In the rows, zero is written as 100.
Y: rows in 4 groups, each row roughly a mix of its group's directions
Y (136 x 10)
0: 136 124  93  85 125  73  83  87 107 115
1: 115 113 135  78 105  60 103  86 108 116
2: 118 139 101 104  73  94  84  80 130  93
3:  93  83 111  64  93 103  95  64 128 118
4:  90  92  89 105 108  85 106 138  58 119
5: 110 145 100  94 119  66 121  92 104 111
6:  96  91  98 119  97  78  81 138  61 101
7: 104  88 137  74 127  76  91  75 108 105
8:  95  45 103  94  88 128  94 107  90  91
9:  99 116  68 127  93 112 100 140  82  88
10: 112  87 113  82  97 107 133  67 134  95
11:  82  94 101 130  79 116  77 116  73  73
12: 124 101 107  72 113  78 126  90 124 129
13:  92  51 109 104  74 128  96 111  99  90
14: 100 105  90  97 100  74  92 124  64 139
15: 148  96  93  87 112  66  85 107  91 106
16: 108 145  93  95 132  88  96  75 115 105
17:  82  80 107 125  84  96  82 130  69  81
18:  75  96 100 132  89 116  80 113  72  72
19: 115  74  99  67 112 118  77  69 116 107
20:  76  89  99 124  62  98  82 124  78  87
21:  94  42  97  93  85 109 110 111  83  94
22: 101 156  95 108 117  76  97  96 105 110
23:  95  42 106  97  82 120  98 104  94  96
24:  92  56  93 114  89 134  80 110  90  90
25: 111 106 112  99  96 115  91  71 140  66
26: 127 114 107  75 124  76 114  98 114 133
27:  98 102 131  77 127  63  98  85  95 120
28:  91  93 136  80  86  70 106  72  98 122
29:  85  87  69 123  88 128 107 129  78  91
30:  68  66 109  96  79 124 124  90 105  84
31: 125 120 106  74 124  81 112  94 118 133
32:  99 112 116  96  53  90 126 121 113  86
33: 100 123 106 121 105  59 112 112  71 119
34: 132 124  97 102 130  71  83 113  83 107
35: 103  83  95  97 136 138 100  75 119  88
36:  83  85  91 103  75 138 118  95 122  74
37:  93 102 110 125  90  69 110 127  63 115
38: 113  69 100  68  84 122  89  73 122 105
39:  81  94  98 110  53  96 109 134  96  83
40: 101 131 103 118 126  84 133  98  75  82
41: 113  85 104  81 130 107  97  55 121 107
42:  74  71 101 116  66 108  89 112  88  71
43: 118 126 100  74 118  87 117  81 124 129
44: 104  99 122  97  73 109 110  67 135  78
45: 128  98 106  88 114  54  87 103  83 123
46:  88  84 101 127 121  86 113 115  56  90
47: 103  54 108 104  77 130  89 116  85  95
48: 109 149  99  98 107  66 119  93 111 106
49:  98  86 105  90 137 123  88  72 126  81
50:  75  94 102 134  85 122  81 112  79  71
51:  85  67  98  95  84  96 113 113  65 131
52:  95  70 107  77  93 143  83  80 113 100
53: 116 113 128  76 109  61 100  86 106 125
54: 107 149  91 101 113  65 117 101  99 106
55:  94 108 109 128 105 103  87 144  67  97
56: 108 128 118 106  71 107 118 140  92  90
57: 104 148  83 104 121  73 116  90 111  98
58: 105 102 108 102  80 121  94  67 137  72
59:  82  79  68 114  97 135 121 117  85 105
60:  55  91 111 116  79 131 115 106  98  92
61: 110 115  98 102 142 133  75  81 105 100
62:  80  95  96 128  82 118  73 116  74  74
63: 105 156 112  97  95  87 117 102 121  95
64:  97  99  91  97 115  78 109 132  64 133
65:  90  80 104 129  81 117  76 127  80  77
66:  74  84 100 127  79 117  78 120  83  75
67:  71  74  98 112  76  78  92 124  72  88
68:  99 111 104 126 130 101  99 128  62  83
69: 123 107 104  76 124  74 121  96 115 133
70: 129  82 113  56  89  85  95  85 119 108
71: 100 148  93  96 125  71 111  88 110 107
72:  92  95 102 125  77 130  75 108  82  67
73: 101  79  72 115  78 143  94 106 105  80
74: 114  97 114  85  99 110 133  64 133  95
75:  80  97  90 115  90  86  72 131  63  95
76: 114  61 110  60 110 107  91  77 109  96
77:  96 140  75 105 103  91 120 106  98 138
78: 106 154  99  99 117  75 102  88 111 108
79: 108 112  85  84 112 105  82  59 127 125
80:  75  95 106 103  81 150 110  99 111  79
81: 116 119 105  73 118  73 119  89 116 133
82:  83 103  91 100  82  50 108 117  78 115
83:  84  90 102 129  77 128  78 111  85  69
84: 106 148 107  92 116  67 108  90 106 116
85:  77 108  65 128  90 125 110 123  83  94
86:  95 122  57 120 120 125  86 116  97  97
87: 147 101 121  90 110 118 132 100  98 100
88:  56  79 114  94  78 109 125  84 111 100
89: 110 111 110 113 141 145 102 101 105  97
90:  91 102  62 119 104 145 102 103 110  86
91:  95  74 103 102  98 137 114  81 125  69
92: 131 100  93 103 113  59  80 120  82 116
93:  85 115  73 124  88 110 129 133  82 103
94: 107  91 119  96  70 114 109  68 134  79
95:  92  52  93 111  86 133  87 102 102  86
96:  87  89  73 128  80 111  58 104  94  90
97: 100  96 124  83  88  64 141  90  91  97
98: 101 135 102 118  79  75  92 130  77 113
99: 115 153 106  96 113  74 114  98 103 110
100:  97  94  98  90 109  81 134 121  76 139
101: 141  85  93  96 105  74  73 119  83 113
102: 116 100 104  73 110  73 135  79 118 120
103: 103 130 105 126  93  73 113 134  78 101
104:  85  58 102 102 101 105 115 128  65 100
105:  81  72  99 119  72 112  83 116  83  70
106: 114 108 108  78 115  94 135  67 127 112
107:  93  51 101 105  84 133  85 106  95  91
108: 121 133 100  94  93 100  93  70 140 103
109:  92  96  59 121 105 139  88 116  95  87
110:  80 100  89  90 102 102 136  67 135 108
111:  83 115  96 137 107 120  82 134  78  98
112:  98  63 117 105  73 137  96 118  99  89
113: 126 116 101 107 120 141  89  80 122  86
114: 126 116 105  77 121  75 117  97 115 135
115: 115 101 114  91 115 111 135  70 135 104
116: 107 125  86 138 106  94  98 135  78  91
117: 101 131  82 113 122  74 133  81 106  85
118:  98 145  99  93 125  72 102  80 115 112
119:  91  93  91 117  91  90  70 134  62  93
120:  93  98  91 119  90  92  68 136  64  98
121: 124 114  97  75 128  75 114  97 111 134
122: 107  99 133  75 120  62  93  87  96 119
123: 106 104 108 101  62  92 124 140  81  91
124:  98 120  92 104 120  72 100 135  68 119
125:  97  57 101 108  74 132  95 118  93  84
126:  80  82  72 127 116 112 123  93  96  69
127:  85  97  92 134 105 105 125 123  75  69
128:  62 104 105 107  71 125 125 100 121  85
129: 109 107  93  83 123 115 125  67 135 108
130: 118 118  97 103 127  55  87 106  85 120
131: 128 132 103  82 120  98 115  78 120 124
132: 138 104  96  95 121  76  69 108  82 119
133: 117 118  93  78 131  94 123  74 121 121
134:  94  67 111 115  77  84  93 127  71  81
135:  74 109 103 105  88 153 104  88 115  90
the four rows of each list that fit no group, in list order (the others fit one group, some only roughly)
- Q812:  91 112  95 112 111  72  81 132  64 116
- Q41: 100  98  97 128  89 122  62 123  76  83
- Q321: 110 125  95  86 142  83 114  90 107 129
- Q67:  79  67  79  91  80  89 113 123  77 121
- Q947: 132 118 105  97 128  82  69 111  80 118
- Q751: 107 145  85  93 123  74 110  80 113 100
- Q240:  71  76 108  91  79 134 111  82 120  86
- Q745:  92 123 102  81 102  48 105  87 100 120
- Q633: 114 130  92  84 125  87 132  89 126 113
- Q266: 114  98  93  98 106  60  63 107  74 116
- Q892:  78  74 106 112  67 129  92 106  85  75
- Q990: 122 115 125  78  97  68  84  75 115 118
- Q781: 138 124  94  96 126  66  87 100  91 108
- Q487:  75  91  96 111  73 128 128 109 117  73

Q67, Q633, Q266, Q892
- Q822:  79  48 108  99  94 125  90 112  87  98
- Q444:  62 102 116 105  59 100 112 118  98  81
- Q826:  85 109 114 119 118  64 108 116  65 112
- Q214:  70  74 109 104  72 133 102  90 113  78
- Q232: 110  91 137  78  87  78  96  66 116 109
- Q749:  87  97  99 126  73 130  89 122  84  70
- Q283:  86 104 102 128  81 125  72 118  79  75
- Q489: 125 103  92  95 132  68  71 100  85 120
- Q966: 117 113  99  77 121  71 112  82 124 130
- Q952: 117  81 113  92  74 120  82  70 127  83
- Q300:  73  93  99 101  82 140 121  83 121  80

Q444, Q214, Q749, Q966
- Q32:  86  88  77 124  90 129 122 128  87  78
- Q203: 127 107 102  74 118 110 102  71 117 135
- Q290:  86 102  95 126  75 132  90 118  85  67
- Q624: 116 100  95  72  92 124  97  69 140  98
- Q684:  85  92 100 112 101  89 126 140  63 107
- Q90:  78  85 101 117  74 124  97 122  74  71
- Q631:  96  49 101 103  78 123  83 107  86  98
- Q134:  97  79 103 123  91  94  81 130  61  82
- Q380:  90  99  94 122 115  87  78 135  61  97
- Q282: 102 111 107  79 111  86 136  71 129 118
- Q562: 106 155  91 110 110  83  81  88 109 104
- Q108: 125 119  96  81 120  76 124  86 129 116

Q203, Q290, Q90, Q108
- Q634: 107  75 104  63  86  89  96  72 126 119
- Q168:  94  86  99 120  69 112  71 122  75  77
- Q960:  92  79  72 120 100 137  97 122  90  76
- Q254:  69  81 103 112  73 134 108 102  97  72
- Q918: 111 155 109 104 120  87 112  92 116 101
- Q674: 115 127  94  79 130 101 106  80 129 126
- Q769: 111  99  95  73 125  69 111  79 117 131
- Q920:  79  77  90 122  79 105  81 127  73  80
- Q126:  74  79  96 125  92 113  76 121  78  73
- Q881: 119 100  90  66 122  73 103  76 108 128
- Q136:  81 112  84 121  77  94  77 134  72  97
- Q754:  85  98  94 134  89 112  62 105  82  72

Q254, Q769, Q881, Q754
